In the data rows, 128 means zero.
Here are some numbered points:
[163 132 111 173 115 150 138 150  80 124 148 126] 0
[165 137  87 194 160 157  88 127 192 180 105 181] 1
[164 137 150 142 192 119 117  67 179 173 124 192] 2
[154 101 169 157  76 176 137 191  77 122 176 118] 3
[153 100 148 170 105 138  63  94  75 121 142 129] 4
[165 137 154 136 172 115 114  78 191 180 119 190] 5
[156 106 146 130 192 114 116  82 121 141 138 158] 6
[156 106 130  70 194  89 111 157 107 134 119 183] 7
[155 106 152 160  98 132  68 101  93 131 143 147] 8
[165 137 126  58 195  83 110 173 182 114 103 209] 9
[165 137  87 194 159 158  88 127 148 123 108 167] 10
[154 101  87 193 160 157  89 126  76 122 140 135] 11
[154 101 145 152 119 130  70 106 120 141 117 161] 12
[164 137 140 150 187 124 112  76 102 133 159 190] 13
[165 137 169 157  76 175 137 191  76 122 185 178] 14
[165 137 148 170 105 139  63  94  77 122 145 161] 15
[154 101 149 170 106 139  63  94 108 134 123 156] 16
[154 100 140 150 186 124 112  76 113 132 144 164] 17
[156 106 171 115  60 105 104 149  87 122 150 143] 18
[156 106 170 149  73 162 131 182 192 180 149 145] 19
[154 101 126  57 196  84 111 173 183 115  84 179] 20
New points follow, each followed by the numbers of its two nearest points above, nearest first.
[154 101 159 120  73 103  96 140 108 134 123 137] ~ 18 8
[164 132 123  75 181  95 116 172  93 131 113 212] ~ 7 9
[156 106 168 112  78  96 101 130 107 134 154 145] ~ 18 8
[154 101 104 179 102 156 142 165 107 135 136 117] ~ 0 3
[165 137 127  57 196  84 111 173  76 122 115 187] ~ 7 9
[154 100 171 107  57  93  98 142  76 122 152 142] ~ 18 8
[155 106  93 173 165 146  92 133  76 122 139 143] ~ 11 0
[154 101 101 181 111 156 134 159 120 142 130 125] ~ 0 11
[164 131  97 190 152 154  83 122  81 123 162 174] ~ 11 15
[156 106 120  77 190  95 107 165  87 122  97 173] ~ 7 20
[154 101 172 107  57  93  98 142 108 134 120 137] ~ 18 8
[154 101 168 112  78  95 101 130 103 132 154 138] ~ 18 8
[163 132 100 180 144 147  90 129 142 124 110 148] ~ 10 12
[164 136 130  69 195  89 112 156  93 131 106 191] ~ 7 9
[165 137  87 193 160 156  88 127 149 122 101 150] ~ 10 1
[154 100  96 186 164 152  92 118 103 132 136 141] ~ 11 10
[164 137 126  58 195  83 110 173  76 122 134 209] ~ 7 9
[155 106 108 160 115 145 138 166 138 123 119 113] ~ 0 10
